In the data rows, the value 128 means zero.
Some points, one per row:
[122 124 129 140 150 156 153 146 139 139 150 165 169 155 133 114 104 100
 100 103 111 122 135 146 147 140 127 117 112 112 116 120]
[206 200 184 163 140 122 109 104 102 102 100  98  97  96  97  97  99  99
 100 101 103 105 106 107 109 110 110 111 125 161 186 170]
[119 118 119 123 131 145 163 185 207 224 225 203 167 134 114 105 100  98
  98 101 103 106 106 106 107 108 111 111 111 110 113 117]
[118 117 115 116 121 134 153 174 188 186 168 144 124 111 103  99  97  97
 100 105 114 125 136 141 142 143 146 145 138 127 121 120]
[178 168 150 133 118 109 103  99  99  98  99  96  95  95  96  97  97  98
 100 100 102 106 110 116 123 132 142 151 171 202 215 192]
[119 115 114 115 120 123 122 118 122 133 150 163 168 163 150 134 120 111
 105 103 104 105 108 112 118 125 131 135 136 135 133 130]
[119 116 113 110 106 103 103 108 118 137 159 179 187 181 169 156 149 147
 151 155 151 137 123 114 111 109 110 110 110 112 114 119]
[171 172 161 143 124 109 102  99  99  98  98  97  97  96  96  96  96  99
 100 101 102 103 105 106 108 116 142 182 199 190 189 190]
[121 118 120 130 144 156 157 154 147 138 124 112 104 101 103 111 126 146
 165 171 165 149 131 118 110 109 108 111 112 114 116 120]
[119 116 115 114 117 126 147 176 206 223 224 206 180 152 128 112 104 101
  99  99 100 104 107 107 108 107 108 107 109 111 115 119]
[145 160 184 210 225 221 198 169 145 129 117 108 102  99 100  99  99  99
  99 101 103 106 106 106 106 108 110 110 111 112 115 118]
[119 116 112 110 105 103 102 102 102 102 100  99  98 100 108 128 150 154
 136 116 108 107 111 122 146 174 190 193 196 194 178 158]
[117 115 114 114 115 124 139 162 181 189 179 158 134 117 106 101  99  97
  99 105 116 129 139 145 147 150 151 145 133 123 118 119]
[120 117 121 134 148 141 120 104 101 106 118 138 153 160 158 153 150 146
 142 136 129 122 116 111 108 108 110 112 112 113 114 119]
[119 115 113 110 108 103 103 100 100 100 102 103 107 115 127 139 151 160
 164 161 154 150 152 164 178 189 188 174 152 134 124 122]
[118 118 120 126 136 152 165 170 162 144 124 113 115 124 132 135 133 130
 135 144 154 154 144 129 117 112 111 110 112 113 115 117]
[118 115 112 110 107 103 102 102 107 115 122 127 127 124 117 111 105 103
 104 110 124 146 173 196 206 201 189 174 160 147 136 130]
[171 152 125 112 105 103 100 101 103 108 113 116 115 112 111 113 119 126
 131 134 131 126 118 112 110 111 112 117 126 135 140 135]
[127 134 143 148 141 130 121 122 126 127 123 115 106 104 107 116 126 138
 153 163 162 144 125 114 110 109 109 110 110 111 115 119]
[123 127 140 157 173 179 172 153 131 114 105 102 101 110 125 148 169 175
 166 146 128 115 109 108 109 109 109 109 110 112 115 119]
[132 145 157 162 159 154 152 150 146 135 122 109 103 100 101 104 109 119
 134 151 163 166 158 145 132 122 116 112 112 113 115 118]
[120 115 112 110 107 104 103 101  99  99  99  98  98  98  98  97  95  97
  98 102 106 109 116 128 151 176 194 192 173 162 163 167]
[151 149 144 134 124 115 110 112 120 136 156 177 189 182 163 145 138 132
 122 110 108 106 108 106 106 107 108 109 111 112 116 120]
[117 116 112 108 106 104 103 100 100 101 102 103 108 115 125 131 134 133
 133 135 141 149 157 164 167 163 160 158 151 137 125 121]
[118 116 115 118 133 152 158 145 122 106  99  97  95  95  95  96  97  98
  99 101 103 107 109 110 113 125 148 178 207 222 223 210]
[120 116 113 109 107 104 102 100 100 107 128 152 149 122 105  99  99  97
  98 100 104 106 109 113 123 139 164 192 213 224 222 211]
[127 133 147 170 199 220 222 200 170 141 120 106  99  96  96  95  97  95
  96  97 102 104 105 104 105 106 109 110 111 112 114 118]
[137 144 154 165 178 191 195 184 159 133 114 103 100  98  98  97 103 118
 135 138 126 114 107 107 107 108 108 109 109 111 114 118]
[123 123 126 128 128 124 120 114 109 106 103 103 105 112 123 139 158 175
 185 188 186 179 170 159 147 141 136 134 130 128 127 126]
[118 116 118 129 143 142 126 113 113 119 126 131 130 122 113 110 120 137
 152 152 141 130 130 140 150 156 153 144 132 124 120 121]
[119 119 120 124 129 134 137 135 130 124 119 119 125 135 142 144 142 143
 140 132 119 111 110 110 116 122 132 140 144 142 137 135]
[126 133 147 163 173 171 157 137 120 108 102  99  96  97  97  99  98  98
  99 101 105 108 112 114 117 122 130 140 148 150 148 145]
[121 117 117 122 139 165 188 199 192 172 147 124 110 106 111 120 127 125
 117 109 105 106 108 108 108 109 110 112 112 114 116 121]
[117 115 113 111 108 104 102 100 101 104 112 126 147 172 192 198 183 158
 131 117 112 116 125 135 141 140 130 121 114 113 114 117]
[155 165 175 185 192 197 197 189 177 163 151 137 121 109 103 100  99  97
  98 100 103 105 106 109 108 109 109 109 112 112 116 118]
[116 114 112 110 106 103 100 100 100  99  99  98 102 110 122 125 119 110
 108 111 124 141 165 191 196 180 160 144 131 122 119 119]
[136 137 133 127 127 141 161 158 137 125 120 108  99  98  99  98  98  97
  97  99 102 107 111 118 125 137 149 158 162 159 153 147]
Then 12 other points, each followed by its number:
[118 115 113 110 107 103 102 102 102 100  97  96  99 110 125 131 125 122
 135 166 199 201 179 155 140 128 120 114 111 112 115 118] 0
[163 165 158 149 141 135 129 121 112 106 100  98  96  96  96  98  99  99
  98 101 103 106 106 108 111 122 144 167 174 157 136 127] 1
[119 117 115 113 111 114 121 134 146 157 165 171 172 167 168 176 175 152
 126 109 103 103 105 107 108 109 110 111 111 113 115 119] 2
[120 117 117 115 116 116 118 119 119 116 111 107 107 111 116 117 113 110
 112 123 142 166 188 203 206 196 176 154 136 125 121 121] 3
[118 116 113 109 107 104 102 100 100 101 103 105 110 115 119 123 128 130
 130 125 120 115 113 116 123 140 170 193 183 150 128 123] 4
[128 138 152 160 157 143 132 126 126 124 121 118 119 124 132 140 146 152
 154 150 139 126 115 108 106 107 108 108 110 111 114 118] 5
[127 130 137 145 153 162 168 172 172 171 164 153 145 140 128 111 101  98
  99 102 105 106 105 106 107 108 109 109 111 113 116 119] 6
[120 115 111 108 106 103 100  99 100 101 101 103 107 114 124 135 148 162
 172 178 180 185 185 180 163 142 125 115 112 112 115 120] 7
[120 117 115 112 109 107 113 130 148 149 131 111 102  99  99 101 105 110
 118 127 139 146 150 147 143 139 137 134 129 126 126 126] 8
[120 117 112 110 106 106 107 117 135 163 188 202 188 156 126 110 106 109
 117 128 136 137 133 123 116 110 110 109 112 113 116 120] 9
[138 134 127 120 118 121 127 129 130 137 152 172 191 203 203 192 174 154
 136 124 116 112 110 110 111 112 111 110 110 112 115 119] 10
[117 115 112 111 110 114 121 133 146 155 162 170 182 189 181 159 133 114
 107 109 117 128 137 139 134 127 120 115 111 112 113 118] 11
Which of these numbered points is nearest to each point below, ignoring the 2 directions in which the first points spread most? Its number follows each.
[118 114 112 109 109 113 125 144 165 177 177 171 168 171 177 179 173 157
 139 123 112 108 107 107 107 107 108 108 109 110 113 117] > 2
[118 116 113 111 106 103  98  99 101 103 105 108 115 124 133 138 144 154
 168 181 185 188 192 193 181 158 135 121 114 112 114 119] > 7
[118 114 114 112 109 104 101 100 100 100  99  99 100 104 109 116 128 145
 165 176 177 173 167 157 145 139 141 143 138 132 126 124] > 7
[122 126 137 148 149 135 117 108 107 113 120 130 139 147 152 157 164 171
 170 157 140 124 114 108 105 107 109 111 111 113 116 119] > 5
[177 170 159 143 129 116 107 104 105 119 152 177 157 129 113 106 101  99
  99 101 104 106 108 107 108 108 110 111 114 121 131 137] > 9
[126 128 134 139 145 148 156 168 181 183 175 170 175 176 162 137 116 105
 101 102 104 107 108 108 108 109 109 110 111 114 117 119] > 11
[121 118 115 112 108 106 107 119 144 176 187 174 150 131 119 118 125 136
 147 154 154 147 137 129 120 114 110 110 109 111 114 121] > 9
[119 115 111 111 115 126 140 147 145 142 142 143 141 139 146 167 182 175
 151 130 115 109 107 107 108 109 110 110 112 115 118 121] > 2
[119 115 114 112 109 104 102 101 102 103 107 112 119 124 124 118 111 106
 106 110 119 130 140 147 151 151 151 158 175 183 172 158] > 6
[121 117 116 115 115 122 135 148 152 143 126 110 101  99  98  98  98 101
 108 122 139 155 159 154 142 135 131 133 137 143 147 146] > 8
[116 113 110 108 106 103 102 101 103 104 107 113 125 142 163 185 202 210
 199 173 145 125 114 108 106 107 108 109 109 111 115 117] > 5
[144 148 151 149 144 134 124 117 111 110 116 130 150 172 186 192 179 151
 121 108 106 106 107 106 108 109 111 110 111 111 114 118] > 10
[118 114 114 113 115 120 129 141 153 160 164 166 171 178 175 163 150 139
 131 122 116 113 111 109 108 108 108 107 109 111 116 119] > 2
[119 116 113 111 106 103 101 101 105 116 137 169 197 200 177 144 121 113
 117 128 140 145 141 130 120 114 112 112 112 112 114 119] > 11
[195 204 184 164 151 136 123 112 105 100  97  96  97  98  97  98  97  98
  98 101 105 107 107 108 109 113 123 146 178 180 150 128] > 1
[120 122 128 139 155 173 188 191 184 169 154 141 132 128 126 123 118 111
 107 104 105 105 105 105 104 107 109 112 113 115 116 120] > 6
[183 166 140 129 124 117 111 106 104 102 100  99  99  99  99  98  98  97
 100 101 104 106 110 111 111 114 121 129 136 141 145 145] > 1
[133 137 143 147 146 142 135 130 130 142 163 187 202 200 170 132 110 102
 100 101 105 107 110 108 108 107 108 109 109 112 115 120] > 11
[119 116 114 112 108 104 100 101 102 104 107 118 134 158 181 204 221 228
 218 198 172 146 127 116 112 109 108 109 110 112 115 119] > 5
[149 157 160 156 145 130 118 109 106 103 101 100  99 103 116 133 136 122
 108 104 104 107 111 115 122 135 156 175 173 152 134 127] > 1
[135 140 145 141 130 115 107 102 102 101 101  99  99 101 105 110 118 128
 140 153 160 162 157 150 144 144 147 154 160 167 169 167] > 7
[120 116 114 110 105 101  99  99  99  98  99  99  99  98  97  99 105 120
 147 176 187 189 183 168 148 136 136 139 144 145 144 140] > 0
[118 117 120 126 138 152 163 165 160 147 132 117 108 102  99  98 101 105
 118 132 142 141 136 132 130 128 123 118 115 115 116 119] > 8
[119 115 112 110 108 105 102 100 101 102 104 106 112 117 125 133 142 149
 155 159 159 152 143 135 132 142 162 179 177 157 140 129] > 4
[121 121 125 130 138 148 157 164 166 165 160 154 147 141 131 119 106 100
  98 101 104 110 116 124 132 133 130 123 119 116 117 119] > 6
[123 126 131 138 145 150 154 156 160 164 176 192 204 199 176 150 129 115
 107 104 104 105 106 106 109 110 111 111 112 114 116 119] > 11
[116 115 112 110 107 104 103 102 105 111 122 133 144 153 155 148 133 119
 118 131 157 178 177 154 131 118 112 110 109 111 112 117] > 0
[118 117 121 133 150 162 160 145 133 128 126 124 119 114 107 103  99 100
 101 103 105 105 106 107 110 122 147 168 166 150 139 133] > 4
[119 117 116 121 130 140 142 134 123 122 135 162 189 196 176 149 124 110
 102 101 104 106 108 107 108 109 109 110 111 113 116 119] > 11
[120 117 114 112 109 109 112 120 127 132 130 124 119 114 116 121 138 160
 179 186 180 170 161 158 158 152 138 123 114 112 115 119] > 7
[148 160 171 176 176 166 153 136 123 112 105 100  98  97  99  99 101 109
 129 152 153 141 133 134 136 134 128 121 117 114 115 119] > 7
[118 116 114 111 109 109 112 118 127 137 143 146 146 153 162 173 176 169
 154 138 126 118 112 109 107 109 111 111 113 114 115 118] > 2
[138 136 132 127 122 122 127 134 145 151 153 146 137 126 118 115 117 119
 115 110 111 118 130 144 157 163 161 149 135 126 121 121] > 6
[118 115 113 112 110 109 112 116 119 119 118 123 137 150 152 136 116 103
  99 102 107 114 121 128 132 133 132 135 142 152 158 160] > 11
[118 116 113 110 107 104 101  99  98  98  96  97  96  98  99 101 105 113
 126 142 162 183 204 222 227 212 181 150 130 121 118 119] > 3
[133 145 162 179 186 179 160 136 118 107 101  99  99 105 116 135 153 157
 145 128 117 111 109 108 107 107 108 109 110 111 114 119] > 5
[117 116 118 123 132 145 154 162 164 165 156 144 132 121 118 120 127 134
 136 136 131 123 115 110 110 115 131 148 149 135 123 119] > 4
[119 116 113 111 106 104 101 100  99  99  98  97  97  99 106 121 147 183
 207 203 182 161 147 136 126 119 115 114 113 114 116 120] > 7
[120 116 113 110 108 109 118 138 168 192 201 196 187 172 153 136 129 132
 141 143 134 121 111 108 108 109 109 110 110 111 114 119] > 9
[135 135 133 127 118 113 119 131 135 131 136 150 168 184 194 193 181 163
 144 128 119 113 109 106 106 108 109 109 111 113 117 120] > 10
[178 175 166 153 141 130 125 122 118 113 108 107 110 115 119 120 118 113
 107 103 104 107 108 110 110 114 119 124 130 133 136 137] > 1
[121 124 132 147 165 179 188 197 207 213 203 174 141 116 105  99  98  98
  98 100 102 105 107 108 108 108 109 110 113 115 115 118] > 6
[118 117 115 111 107 103 102 100  99  98  98 102 109 124 153 190 203 184
 164 154 146 137 127 118 114 115 124 132 130 121 116 118] > 5
[119 117 115 116 118 126 135 146 156 159 156 149 142 134 126 117 110 105
 103 103 105 107 118 144 163 151 139 135 135 132 129 127] > 6
[120 116 114 112 109 108 111 119 132 148 158 163 155 142 125 114 110 115
 125 138 148 154 156 151 140 126 117 112 111 113 116 121] > 9
[119 116 114 111 107 104 101 103 104 109 120 137 146 142 142 148 157 168
 174 175 166 152 134 121 113 111 110 110 111 113 116 119] > 5
[117 114 111 111 109 106 103 102 101 102 105 117 144 187 219 226 212 190
 168 148 133 121 114 109 108 107 108 109 109 110 113 119] > 10
